In the data rows, the value 128 means zero.
Some points, one per row:
[124 132 215  53 173 170 105 156 208  76 110 143]
[100 128 119 113 128 129 149   0 171 171 171  84]
[189 125  81 185  76 130 182 154  69 115 160 146]
[163 175  86 155 176 113 202  98 120 162 120  66]
[141  58 104 175 181  99  97 134 130  31 135 165]
[115 148 135 127  84 158 147  88 166 174 171  69]
[173 163 118 113 122 145 154 132 114 172 109 109]
[153 103 106 193 201 107 134 101 125  75 120 210]
[152 145  80 122 121 154 154 101 101 169 166 107]
[192 139 162 166 146 107 202 137 151 153  97  94]
[116 119 162  87 125 197 102 126 125 125 116 161]
[108 106 142 142 114 106 143  86  94 180 103 111]
[168 118 191 116 208 140  92 131 218  88  57 172]
[123 185 184  84 156 229  80 147 156 154 126 103]
[ 94 104 157 115 183 111  95  63 203 136 114  98]
[139 143  63 204 148 139 163  96 150 184 178 180]
[180  81  74 172 107 105  99 173  67  40 153 225]
[ 45  78 135 203 156  38 172 102 108 132 198 127]
[ 91 118 143 114  83 164  82  82 131 124 190 114]
[126 129 169 161 196 120 101 114 233 134 115 157]
[176 174 152  74 157 169 201 162 169 119  91 107]
[109 147  55 203 146 157 132 171  78 134 210 197]
[145 115 169 148 139  84 148 149 130 111 124  90]
[ 78 189  49 112  91 167 221 173  47 133 186 151]
[ 98 127  75 139 100 104 162 151  74 123 166 143]
[129  79 149 185 116  30  96 128 108 128  92 152]
[ 79 187 161  78 139 110 115 178 172 102 111 105]
[186 100 127 138 138 108  87 112 106 191 112 136]
[108 114 139  87 110 111 151 111 171 179  61  45]
[ 73  50 128  85  92 108  45 170 145  95 110 166]
[168 173  90 159 152 156  68 143  57  86  98 161]
[ 88  68 131 175 103  65 112 113 133  63 163 103]
[102 132  69 187 182  98  96 112  92 111 121 184]
[ 74 164 118 155 217 103 120  48 217 150 145 110]
[141 122 117 165  71 160 141 182 133 125 137 169]
[115 148 214  56 139 119  40 168 170 154  92  52]
[138 203 201  85 193 160  67 145 194  87  45 143]
[118  77  97 173 204  80 116 101 138 141 138 178]
[121  63 176 150  92 105 171 126 158 114 175  95]
[ 99 129 189  74 110 145 100 149 149 149  68  78]
[164 107  78 104 153 127 174 135  83 108 110 152]
[157 141 134 155 181 170  97 154 158  80 102 200]
[117 143 106  97  87 116  98 189  58  47 131 188]
[140 141 185 122 196 141 179 131 198 101  78 139]
[164 184 145  51  64 207 123 153 124 141  43  91]
[143 196 184  73 176 196  47 141 160 158  49  98]
[150 100 115 155 103 121 189 116 115 155 138 127]
[101 190 169 143 123 198 134 150 141 101 102 127]
[141 108 100 103 121 177 134 109  91 114 130 165]
[110 107 132 154 146  94 164 109 118 130 123 136]
[204 142 143 155 131 200 125 117 130 136 100 149]
[ 44  95 108 174 144  81 115  68 161 203 122 107]
[100  97 103 179 161  83 154 133  78 119 156 146]
[203 134 137 135 149 139  81 150  95  62 100 161]
[122 130 158 176 169 126 179 145 164 100 110 148]
[145 158  86 146 216  99  84 124 189  89  69 141]
[ 29  56 128 134  85  99 184  76 125 114 188  79]
[166 114  97 146 132 171 152 156 126  75 152 218]
[133  85 167 171  63 101 151  69 124 149 181 113]
[166 162 134  82 116 171 188  91 180 136 138  62]
[148  84 111 190 126 119 117 181 121  74 172 195]
[ 92 139 175 125 141 167  63 137 123 120 152 148]
[147 184 126  97 139 146  71 156  41 140  64 117]
[ 51 137  91 206 102 118 185  27  86 190 206  98]
[ 88 127 139 169 135  63  74 141 125 173 121 131]
[172 124  82 115  98 168 174 130 135 176 165 129]
[133 148 115 107 116 155  91 112  87 158  90  93]
[126 162 114  99 157 179 168  81 203 171 124  73]
[187 135 109 122 101 104 135 193  93  40 100 166]
[144  56 169 137  48 167  96 175 124  86 169 208]
[179 153  97 125 124 130 164 140 114 136 130 132]
[ 93 125 105 161 113 152 150 139  67  95 142 183]
[182 134  70 136 142 152 139 143 104 139 156 172]
[127  85 134 160 154  81 107 119 144 192 127 120]
[104  96 110 141  51 162 124 139 123 172 214 158]
[ 96  88  85 107 102  98 149  93 118 135 133 112]
[153 127  91  87 149 137 101 128  94 153 140 118]
[ 69 129 141 123 168  61 132 149 155 117 149 103]
[111  46 116 100  44  71 119 138  91 120 162 116]
[ 72 103 100 120  45 116 156 174 106 141 199 174]
[110  97  74 173 144 167 111 163 121 106 152 224]
[142 104  39 133 214 116 112 165 110  26 118 229]
[114  93 122 125  44  95 226 148 171 133 182  87]
[ 81 133 116 120 125  87 111 136 125 158 139 116]
[222 147  74 140 155 175 156  63 130 149 122 155]
[ 79  96 128 142 106 155 117  99 140 116 142 130]
[106 181  67  92  47 166 162 201  50  78 206 187]
[173  71  87 101  32 120 119 182  76  88 103 182]
[102 127 176 101  82 183 163 174 166 144 153 131]
[131 153 117 144 152  61  75 136 124 194  68 106]
[109 111  93 139 164 156 121 100 143 165 141 148]
[189  48 141 177 162  74 103 136 146 102 105 156]
[114  85 160  39 133 128 108 142 164 138 109  98]
[182 151 166 179 168 109 134 115 154 147  72 104]
[133 117  73 193 214 131 103 168 206  31 158 255]
[110 101  57 174 192 102  98 119 174 142 126 179]
[148 120 108 160 133 101 166 179 129 102 186 171]
[125 112 150  98 116 124  91  78 150 197 122  89]
[ 30  73 145 135 168  52 167 109 160 111 168  77]
[183 163  84 166 177  81 172  97 135 149 112  92]
[127 152 149 113 113 171 143 159 113 106 130 161]
[145 174 252 102 153 174  86 184 149  53 110 118]
[109 152 127  61 119 109 111 169  54 123  27  69]
[ 27 155  93 148 105 128 163  77  93 188 151 107]
[172 112 137 168 174 101 145 163  98  12 117 188]
[ 68 108 139 200 120 123 164  83  91 175 220 104]
[132 178  78 156 169 180 128 127  54  79 121 202]
[209 116 131  87 133 127 171 139 132 157 105 106]
[106 110 158 127  71 146  94 122  92 152 179 112]
[142  53 130 172  94  87 130 124 127 156  97 137]
[ 87 106 123 162 111 158 195  36 164 162 186  19]
[129 117 151 162 131 160 157 104 135 148 162 148]
[174 201 160 145 120 182 146 114 146 139 118  98]
[ 56  62 102 135 145  72 107 119 146 160 111  80]
[135 165 119 151 153 149 181  92 100 160 139 114]
[175  62 166 137 119  96 143 155 162 135  90 123]
[137  87 137 146 125  95 109 135  75  91 145 142]
[ 69 104 103 172 151 118 126 130 105 172 169 177]
[195  99 183  89 160 128 157 133 237 159  92  48]
[109 186 165  91 127 191 165 174 127  44 103 132]
[135 131  88  90 100  87 149 159  77 116  98 136]
[140 151 140  76 112 176 172 133  71  73 114 125]
[134 136 159 144 104 174 122   3 145 164 147  64]
[ 65 129 109 200 164  94 143 126 131 128 191 179]
[200 148 122 192 156 130 135 160 128 114 106 158]
[ 75  89 145  70  68 140 114 137 119 150 152  84]
[135 105  71 155 101  73 116 161 124 101 107 157]
[184  95 123 134 135  74 107 129 110 171 104 127]
[127 126 213  83 126 158  13 149 193 156  58  61]
[ 54 179 140  93 154 145  85 164  91  47 118 115]
[128 154 158 112  40 177 234 160 147 103 199 123]
[113  77 146 175  80 129 144  97 147 117 212 114]
[133  87 167  64  83  87 103 174 111  92  66  94]
[161  64 171 157  88  87 149 112 167 135 167  99]
[ 76 148 119  48  61 119  91 177 120 119 126  86]
[ 63 185 126 128 148 186 105 189  89  67 116 184]
[109 148 187  96 159 201 138  38 219 134 180  70]
[105 127 163 140  96 152 161 150 144 157 165 111]
[172 106 141 135 140 109 101  43 155 166 119 111]
[126  76 140 129  80 178 122  70 127 135 228 161]
[118 181  69  69 135 158 100 225  51  18 133 194]
[108 107 125 195  92 125 115 122 104 165 197 181]
[216 181 132 116 114 207 126  29 135 154 102  88]
[ 43 112 107 122 181  82 197 106 127 150 143  58]
[131 145  89 112  53 128 143 135  50 154 155 130]
[ 84 124  90 155 110 126 140 195  55  55 145 199]
[ 54 126  99 160 137 157 113 120  95 148 199 175]
[164 104 163 128 150 154 126 111 175 139 114  99]
[ 88 209 175  86 150 122 160 194 127 145  71  75]
[ 81 115 183 136  61 156  90 159 144 126 152 120]
[151 128  93 142  75  84 181 125  77 167 160 112]
[183 124  70 120 187 151 157  94 118 183 115 133]
[134 123  69 125  92 154 136 130 127 136  67 134]
[128  42 149 151 102  68 129  73 130 130 160 128]
[141 130 199  33 163 150  84 168 170  90  14 103]
[141 189 108  38  74 115 162 167  74 121 115 107]
[ 41  63 110 127  99  62 100 105 131 138  87  73]
[137 170 163 150 124 139 115 134  51 170 105 126]
[ 85 129  68 171 102 136 153 139 121 179 156 160]
[ 79 123 105 181 215  94 201  54 119 135 182 123]
[126 106 127 157  89 167 152  54 120 172 174 146]
[ 94 114 142 128  55 175 109  96  90 166 171 143]
[125 182 109 172 161 123 101 198  92  94 127 209]
[133  43 129 165 131  84 119  93 124 104 115 157]
[130 132  67 167 163 149 159  66  80 119 113 156]
[204 155  87 153 154  96 157 122  96 158 104 133]
[132 105 102 191 119 124 119 141 118 141 138 198]
[144 148 132 131 139  99 141 150 149 115  79  85]
[183 162 135 128 113 158 193 123 117 146 144  89]
[ 68 173 141  93  84 130 159 149 113 172 156  91]
[191 146 104 179 131  76 109 110 103 162  86 118]
[175 112 110  89  58 158 168 185 125  76 128 160]
[111  94 139 150 127  69 113  91 175 171 108  95]
[ 73 131 149 178 172 111 136 105 115 134 122 123]
[170 138  73  74 105 190 118 121  78 164 128 154]
[136  95 116 129  65 145  94 162 107 120 132 182]
[ 67  79 188  63 141  67  57 163 169  65 100 102]
[143 145 119 168  76 137  99 180 110  97 174 195]
[133  66 125 145  78 133  89 138 121  81 172 167]
[126 175 103 174  94 135 189 157  81 139 194 139]
[159 154 196 195 172  87 143 127 153 146 139 127]
[150 190 137 103  85 183 173 119 137 156 153  33]
[112  61  81 170 114  89 153 126 116 128 160 173]
[202 148  47 150 140  75 144 112  50 201  65 107]
[118 172 160  86 155 243 110  55 190 148 171 106]
[184 114 122 150 152 128 179  65 147 144 157  85]
[146 159 105  96 176 132 155  51 173 155 166  43]
[156 109  80 106 125 106  78 149  58 116 108 155]
[140 102 137 143 126 100 155 103 144 179 100 120]
[ 80 126 106 130 177  85 121 100 115 177  82 127]
Here are 40 more points, each followed by its number:
[126  81  91 116 143  78 191 107 170 120 135  85] 0
[169 153 205  92 117 128  70 155 143 106  74 111] 1
[151 105 168 102  78 121 111  96 145 178 101  68] 2
[ 93 108 141 121   2 133  80 163 107  88 192 175] 3
[ 79 148 133  54  88 118 162 194 142  96 122 119] 4
[124 120 146 115 118 148 115  39 188 140 130  50] 5
[179  37  89 109 114  88  92 159  87  95 113 174] 6
[121 162 133 203 143  91 164 158 122 109 148 134] 7
[ 74 114 125 123 110 109 158 111 128 181 123 104] 8
[102 250 192  94 195 118  97 191 136  91  11  86] 9
[112  84  94 176 122  82 123 149 143  98  95 180] 10
[ 86  71  71 126  74 108 116  85 122 111 191 147] 11
[156  93 132 120 122 165 121 169 117  74 147 162] 12
[128  73  75 121 163  92 124 122 102 116 116 156] 13
[132 147 110 142 142 156 141 173 126 113 109 166] 14
[163 155  82 146 242 151 112 145 184  54  81 191] 15
[163 127  86 173 206  72  83 122 143 149  71 152] 16
[128 137 116 139  93 108 211  47 124 143 184  28] 17
[102  98  69  93  69 141 117  75  92 185 169 107] 18
[ 94  77 190 137 125 144 120  91 161 159 125 119] 19
[ 92 208 147 141 168 129 160 135 105 127 114  80] 20
[ 95 138 134 113 111 192 147 151 151  72 148 178] 21
[180 136 139 116 179 145 140  99 205 139 119 110] 22
[181 109  79  86  96 203  78 102 100 153 116 174] 23
[174 132 139 100 146 169 140  27 194 191 135  71] 24
[114 170  62  86 125 158 159 165  77  48 132 195] 25
[166  94 122 166  89  86 124 104 142 105 188 124] 26
[114 200 166  69 185 190 140  83 216 135  91  74] 27
[134  97 119 159 111 201 124 144 111  83 167 208] 28
[ 72 181 175  83 115  93  92 198  91 135  62  64] 29
[104 103  84 154 146  86 107 110 104 174 148 135] 30
[ 84 156 138 127 189  95  88 139 195 162  73 122] 31
[123 101  85  93  81  99  78  96  95 190 173 112] 32
[117 118 187 153 129 118 114 145 141 119 108 119] 33
[152  52 154 149 147  68 119 128 173  93  90 144] 34
[168 174 177  85 101 179 169 149 177  99 107 101] 35
[111 115 128 172 119 162  77 137 171 160 112 177] 36
[177 132 129 181 137 133 167  97 119 149 113 113] 37
[ 61  92  67 117 104 113 126 102  68 180 193  59] 38
[128 129 167 136 125 202 154 128 134 139 147 153] 39
Which of these numbered points is nearest to each point below by angle, seen from the average point of the first points? Its number follows each.
[152  64 164 172 119  54 121 125 132 131 113 125] > 34
[107 111 111 114 152  61 128 115 137 118 124  90] > 0
[119 104 178 102  97 148 159  72 216 115 195  67] > 5
[119  69 135 199 125 150  97 150 165  81 178 236] > 28
[ 87 107 152  64  53 114 199 205 128  59 135 146] > 4
[200 139 106 192 119 127 149 115 131 134 137 134] > 37
[159  95 176  96 110 119 103 123 155 166  68  62] > 2
[ 66 137 117 114 103  64 173 147 136 138 108  61] > 8
[117 127 165 115 162 140 100  55 192 154 124  71] > 5
[164 171  77 143 184 176 163 186 103  66 116 201] > 14
[135  48 172 155 117  46 147 114 180 140  95  94] > 34
[116 142 136 166 119 117 185 158 132 101 203 138] > 7
[179  54  70 128  83 105  75 159  82 111 156 165] > 6
[ 80 125  87  99  25 161 112 203  79  93 221 188] > 3
[107  91 196 135 117 151 114  60 149 174 153  93] > 19
[169 112 176  49 112 226 180 170 191 110 112 101] > 35
[112  71 189 137  48  83 104 159 106  85 157 140] > 3
[140 119 147 119 119 137  57  93 160 128 153 153] > 36
[ 86 173 129 102 188 160  95  89 195 132  61  49] > 27
[127  54 129 155 101 156 103 126 101  99 165 187] > 28
[155 110 111 152  89  92 154 138  86 118 171 118] > 26
[ 91 126 128  90  85 104 164 171 140 116 126 128] > 4
[179 158 172 148 176 115 149 107 194 142  97 112] > 22
[179  81  91 131 124 143  99 162 123  34 133 186] > 12
[104 151 141 118  86  89  95 151 126 150 109  74] > 29
[ 81  76 218 180 156  89 112 146 155 116  57 147] > 33
[220 168 140 100 191 193 146 134 194 161  73 116] > 22
[100 104  79  78 103 161 126  71 137 175 126 119] > 18
[ 48  92 117 131 126 116 142 121 141  95 159 131] > 11
[112  98  24 116 116 135 158  60 119 192 175 143] > 18
[138  89 204 142 150  75  61 132 154 132  84 105] > 33
[152 134  71 105 104  89 111 115  50 176 118 108] > 32
[111 255 143 109 200 147  87 178 148 106  37 119] > 9
[ 53 121  93 142 144  61 107 218 108  70 125 184] > 10
[ 63  57 122 106  74 120 106 128 102 121 192 130] > 11
[195  96 153 145 177  63 107 166 184 101  87 147] > 34
[122 120 217 113 110 151 111  73 169 146 142  55] > 5
[ 83  95 112 139 130 134 156 117 180  53 174 176] > 21
[125 123 143 110 119 175 167  97  70 141 145 144] > 39
[250 122  92 160 128 103 218 127 129 146  79  98] > 37
[183 152 103 175 144 123 138  80 109 152 134 113] > 37
[143  32 119 179  95  45 151 147 130  85 192 139] > 26
[167  51 103 144 116  82 101 169  91  65 140 188] > 6
[ 99 118 190 155 131 100  74 112 137 152 118 120] > 33
[ 28 143  93 184  88 147 121 116  55 196 177 125] > 38
[187 121 138 112 122 168 140  45 157 180 160 138] > 24
[104 133 137 161 162 178  84 139 149 122 147 205] > 36
[134 136  90 142 156 183 111 168  89  80 179 234] > 28
[169  62  85 105 122  97 102 147 116  69 127 167] > 6
[109 145 108  97 118  89  94 157 109 107  76  90] > 29
[134 165 116 155 141  73 164 157  80 123 156 127] > 7
[ 43  97 112 104 109  74 110 124 135 154  93  32] > 8
[152 129 156  69  78 156 125 122 130 185 136  71] > 2
[142 134 158 191 107 154 129 110 141 134 119 155] > 36
[116 168  67  71  97  95  77 148  93 148  68  78] > 29
[106 143 165 100 188 106 116 137 176 128  83 107] > 31
[103  89  89 183 148 121 132  92 105 177 152 149] > 30
[ 18 143 157  95 102 102 173 223 120  87 137 136] > 4
[ 85 140 124 147  50 147 152 174  49 122 222 161] > 3
[137 126 160  90  71 159 109  80 112 164 112  96] > 2
[142 173 141 111  83 154 202  82 140 160 178  26] > 17
[ 96 120 129  98  76 166 121  90 130 185 169 130] > 18
[135  85 109 174 130 116 116 157 107  90 109 188] > 10
[125 126 114  83 119 168 136 100  68 188 124 113] > 18
[ 50 130 105 134  98 124 112 127 102 153 169 129] > 38
[ 83 130 120  63  78 111 149 162  77 119 110 134] > 4
[111 153 113 140 141 127 143  28 144 141 126  86] > 5
[147 183 159  99  98 238 165  33  90 160 154 144] > 39
[ 73 106 110  79 106  87 171  50 115 174 124  55] > 8
[ 30 130 150 160 134  83  84 112 105 189  96  71] > 8
[111 134 121  82  59 111  79 119  84 200 147  72] > 32
[153 102 107 140 163  79 125  96 169 175  88 148] > 16
[159 167 160  71 123 147 165 178 160  86  79 112] > 35
[100 141 150 117 135 193 178 129 150 125 121 134] > 39
[143 113  30 110 178  86 159 138  75  82 110 160] > 13
[208 148 147 121 124 114 130 183 104  60 122 151] > 12
[ 83 135 112 221  83 104 178 156 109 147 218 139] > 7
[171 131 154 113 116 186 137 151 119 134 147 166] > 39
[ 95  13 117 172  50  75 169 109 114 172 203 139] > 11
[115 161 192  37  99 117 157 189 124  58  76 115] > 4
[106 137 102 138 112 100 127 141  87 126  82 116] > 29
[168  80  93 154 116  85 101 149 100 111 129 163] > 6
[107 164 228  66 103 172  18 155 159  68  91 139] > 1
[  7 150 170  65  55 134 103 200 118  62 133 125] > 4
[ 67 117 130  84 210  77 147 105 194 162  67  71] > 31
[ 82 111 108 215 184  48  67  95 105 210 148 130] > 30
[143  84 161  86  89 117 119 134 155 164 149  98] > 2
[129  63 149  96  86 106  95 115 161 144 114  69] > 2
[124  86 109  90 110 171 100  72 103 134 170 140] > 18
[ 80 103 142 161  63 126 140 155 109 145 188 149] > 3
[211  90 159 137 159  65 127 136 155 126  87  89] > 34
[175 179 156 190  91 195 120 163  81 135 161 146] > 39
[165  91  96 126 111 111 200 117 137 107 141 105] > 0
[ 93 142 203  24 186 173  81 116 248 151  61  78] > 27
[ 99 146 126 149  80 150 191  30 164 179 195  78] > 17
[114 119 141 144 149 103 151  62 179 146 145  94] > 5
[184 141  86 157 221 127 120 150 175  75 124 191] > 15
[101 172 143 109  89 135 192 185 116 102 153 152] > 4
[162 151 158 126 135 169 131 116 141 133 124 143] > 39
[100 123 159 164 144  95 180 127  91  95 142 126] > 7
[ 97  74 113 121  65 126 117 155 122 101 182 168] > 3
[168 145 122 164  88 174 116 140  55  92 150 179] > 28
[190 130 147 136 149 146 160 130 166 116 125 140] > 22
[128 175 190 109 178 193 146 131 194 139  84 124] > 27
[129 138  82 115 166  56 175 137  76 114  87 125] > 13
[104 108 132 186 152  41 163 132 115 104 132 109] > 7
[ 75 170 115 127 110 124 122 161  88 144  94 135] > 29
[177  96  97 150 117 102  95  58 112 186 159 115] > 32
[123  68 147 193 114  89 103  97 114 101 172 151] > 26
[143 157 122 115 135 185  77  70  99 145 115 164] > 23
[163 169  98 165 246 178 106 132 156  65 115 211] > 15
[124  97 137  70 105 134 138  47  98 168 154  73] > 18
[115 128 106 100  72 230 136 196 127   2 183 219] > 21
[145 105 100 182 218 135 152 102 185  52  94 196] > 15
[139 102 149  93  86 124 132 137 166 151 152 114] > 2
[ 48 104 173 112 164 109 135 161 206 186  88  76] > 31
[157 146 225  58 159 166   0 188 167 108  40  80] > 1
[ 97  58 133 143  43 150 149 185 156 137 172 168] > 3
[155 110 187 154 155 137 121 105 205 104 166 116] > 22
[185 113  97 185 174  94 116 115 141 114 116 162] > 16
[134 131 132 110 115 140 130  89 129 148 150  57] > 5
[142  98 108 117 108 144 114 122 112 146 132 161] > 23
[ 88 124 106  81  59 132 168 175  92 116 150 130] > 4
[ 83 136 174  90 138 124 125 159  99 101  86  99] > 29
[147  57  77 202 135 109 111 106 127  86 150 196] > 10
[160 157  73 140 226 145 122 152 207 117 137 204] > 15
[130 132 103 127 228 135  91 135 201  93 110 180] > 15
[119  97 161 183  95 106 149 123 132 133 166 134] > 26
[ 98 147 182  82  90 198 106 153 143 107 127 150] > 21
[157 114  68 184 168 141 156 185 117  75 139 218] > 14
[ 57 119 171 144  86  98  58 174  89 149  82 115] > 29
[ 95  85 193 159 120 107 135 117 156 141 152 125] > 19
[214 193 118 152 152 161 169 137 100 177  95 123] > 37
[142  91 115 172 111  72 108  87 103 130 173 152] > 26
[ 37  15 191 118 122 123  32 126 171 142 100 141] > 19
[141 249 182 110 174 154 114 200 148 106  10  95] > 9
[144 183 103  33 112  90 104 184  41 117  80  98] > 29
[174 100  91 120  83 154  97 176  83  36 136 203] > 12
[140 156 105 124 196 169 113 139 129  77 125 175] > 15
[100  99 130 161  76 151 134  99 129 211 193 151] > 18
[123 123 156 157 113 109 182 110 168 159 190  89] > 17
[118 124  84  87 105 109 116 154  95 164 132 117] > 32
[137  73  65 113  95  80 155 152 104 122 186 152] > 11
[ 59  78 157 151 126  80  84 111 152 179 105 132] > 19
[101 158 140 116  49 153 182  83 102 172 212  56] > 17
[143 135 100 177 168  94 108 144  91 136 120 164] > 16
[ 76 108 145  52  87 153 104 171 115  57 153 114] > 4
[123 117  94 164  67  88 140 197 104 125 185 181] > 3
[ 59 110 107 204 183  49 107  67 133 156 168 145] > 30
[201  68 119 147  97  59 128 149  67  91 124 133] > 6
[139  93 147 156 139  88 104 110 158 146 104 121] > 34
[ 84 124 125 192  96 109 139  93  94 195 182 100] > 38
[148 148  79  69 134 160 141  81  97 191 151  96] > 18
[ 89 112 175 136 126  93 122 152 116 148 108 131] > 33
[ 95  77 147 115 122 161  23  87 105 145 171 135] > 32
[158 100  74 201 154 137 106 158 126 103 156 240] > 28
[ 91 107 138 172  80 129  69 118  47 179 180 145] > 32
[ 58 178 181  16  87 142 117 212 130  60  83  93] > 4
[106 148 167 176 255 148 146 128 206  56 101 164] > 15
[160 165 126 121 194 120 141  95 167 112 140  88] > 22
[155 114 141 121 104  99  52 138 103 154 129 103] > 32
[113 140  80  64  84 110 104 113  77 194 169  66] > 32
[111 131  97 119 133  27 146 153 140 116 106 144] > 10
[181 161 136  99 175 200 177 105 212 138 111 110] > 22
[123 154 142  77 131 184 115 106 150 144 133 114] > 27
[ 99 109  98 171 177  53 159  90 100 166 147 121] > 30
[143 136 103 128 104 213 111 178  50  47 170 227] > 28
[138  59 100 137 119 106 112  77 111 113 154 123] > 11
[181 131 100 117 101 105 113 133  86 165 110 125] > 32
[164 142 112 112 120 174 149  62 160 167 111 120] > 24
[ 74 150  93 196 132 133  68 173  80 109 176 216] > 28
[100 124 103 200 175  85 118  95  79 204 152 123] > 30
[112 242 123  68 153 120 126 170 120 103  42  93] > 9
[133  67 156 177 152  42  99 122 145 144 142 154] > 34
[132 123  97 130 128 147 108 117 103 133 105 166] > 23
[100 106 185 205 125  73 162 156 102  93 151 105] > 7
[135  33  82  76  67  98 107 175 131  59 121 174] > 6
[194  59  89 175 121  65  84 120  71 142 142 177] > 6
[119 184  62 181 130 125 193 173  81 122 181 144] > 7
[135 225 192  84 213 136  67 155 179 119  64  97] > 9
[ 97 192 186 135 176 110 131 135 163 146  56  64] > 9
[133 122 202 139  94 123 147 153 147  76 137  73] > 33
[126  41  80 162 207  52 157 140 154 107 145 171] > 13
[ 86 102 149 116  77 110 126 158 176 132 138 101] > 4
[135 162 133 112 177  96 134 130 124 131  84 100] > 9
[131  91 161 159  80  88 205 109 139 169 163  65] > 17
[174 145  91 136 168 156 130  57 129 176 155 115] > 24
[192  99 147 118  85 219 146 126 148 125 114 153] > 39
[122 129 156 127 112  78  62 169 101 151  82 100] > 29
[ 83 246 138 132 101 171 201 142  73 137 141 117] > 20
[104  95 161  32  81  70 123 177 138 113 121  68] > 4
[155 128 168 131 139 168 113 162 143  86 109 170] > 12
[140 121 144  95 130  78 172 126 140 106 139  82] > 0
[ 98 148 197 132 140 136 107 135 140 143 115  81] > 33
[126  79 128 162 108 157 123 118 151 116 152 136] > 28
[170  95  90 109 137 104 137 110  78 175 126 122] > 32
[154 138 145  78 188 157 148  51 205 179 146  53] > 24
[ 79 115 124 203 130  57 151 101 127 112 165 134] > 7
[185 101  84 127 126 120 208  69 169 127 125 102] > 0
[101  82 169 137  97 103 150 136 108 162 153 110] > 8
[ 82  93 109 128  36  79 179 128  95 171 199  79] > 38
[106 163 137 100 158 164 144  87  86 163 141  62] > 20
[140 102  81 155 177  70 118 134 101  77 121 183] > 13
[132  75 156 166 183  79  89 163 201  36 121 180] > 34
[ 84  55 115 142  73 108 121 104  80 172 202  97] > 38
[142  71 132 163 102  71 113 149 133 161 178 133] > 26
[140 142 102  63  89 224 108  93 129 166 105 119] > 23
[118 109 169  97  74 139 120 119 149 184 159  75] > 2
[180  69 109 145  73 137 118 179  87  80 158 202] > 12
[228 158 109 153 119  86 166 125 114 143  73 104] > 37
[166  95 129 163 144  72 123 113 135 131 127 133] > 34
[141 167 130 146 148  93 117 163 125  85 107 138] > 9
[ 84 208 133  44 115 127 113 167  97 115  41  57] > 29
[155 173 111 164 205 210 106  76 135  99 110 205] > 15
[ 77 159  88 136 131 144 162 183  64  38 144 185] > 25
[115  81 161 117  95 112  90 117 145 136 152 127] > 19
[ 91 155  97 112 151  88 106 149  79 119 113 117] > 29
[168 112  75 143 119 124 121 149  86  94 125 147] > 6
[168 160 153 148 109 149 203 154 155 113 103 120] > 35
[180  94  32 117 119 113  75 184  36  53 143 192] > 6
[142 117 177 175 126  68  57 145  79 147  69 129] > 33
[ 86  82 157 155 137  75 109  57 174 169 109 101] > 19
[ 68 115 201   0  54 214 166 175 171 129 149  81] > 4
[189 128 123 166  64 152 140 153  46 100 149 191] > 28
[ 98 179  61  60  78 182 186 198  59  65 161 216] > 25
[107  54 198  61 148 128  67 114 236 162  59 105] > 19
[154 152 170 130 171 131 159  76 181 143  99 143] > 22
[105 124 120 154 118  90 208 115 143 163 150  72] > 17
[ 41 151 176 113 193  93 113 137 204 139  61  12] > 31
[114 143  77 169 100 153  91 151  76  94 146 184] > 28
[217 164  92 187 164 145 138 113 108 128  97 133] > 37
[ 84 124 131 201 102 141 140 102 105 135 183 154] > 11
[130 134 118 188 143  46 125 172  95 119 146 168] > 7
[134 101 173 189 152  83 127 116 154 128 130 147] > 34
[ 96 107 113 144  84 122 203 134 126 160 166 126] > 8
[158  78  95 178 164  53 112 149  96 115 140 144] > 13
[123 118 133 111  79 107  97 108  78 151 156  60] > 32
[136 151 251  91 137 163  23 155 142  88  99 125] > 1
[ 94 116  58 104 100 119 146 145  60 136 144 114] > 38
[182 137  99 172 142 178 124 142 124  78 131 177] > 28
[147 205 164   0  90 245 152 159 154 109 122  90] > 35
[114 163 103 126  64 128 187 155 119 137 153 120] > 4
[146 106  79 103  69 207 125 114  92 151 164 162] > 23
[129 121 156 149 108 118  87  47 122 168 151 102] > 5
[167  62 126 163  84 106 124  49 127 178 174 111] > 26
[123 161 140 125 123 162 102 101  52 160 105 161] > 23
[118 134  96  71 180  94 204 135 118  95  88  99] > 0
[141 167 166 137 130 162 155 159 152 120 127 128] > 35
[104 124 154 113  77 142 190  52 167 134 167  57] > 17
[ 99 102  85 132  74 161 146 121  98 113 167 173] > 11
[112 201  88  58  95 172 194 177  96  33 126 175] > 25
[146  69 188 139  96 103 128  94 184 146 123 129] > 19
[138 151 112 113 167 100 126 130  94 115  34 113] > 9
[ 85 143 121 138 145 121 153 206 173 131 151 170] > 14
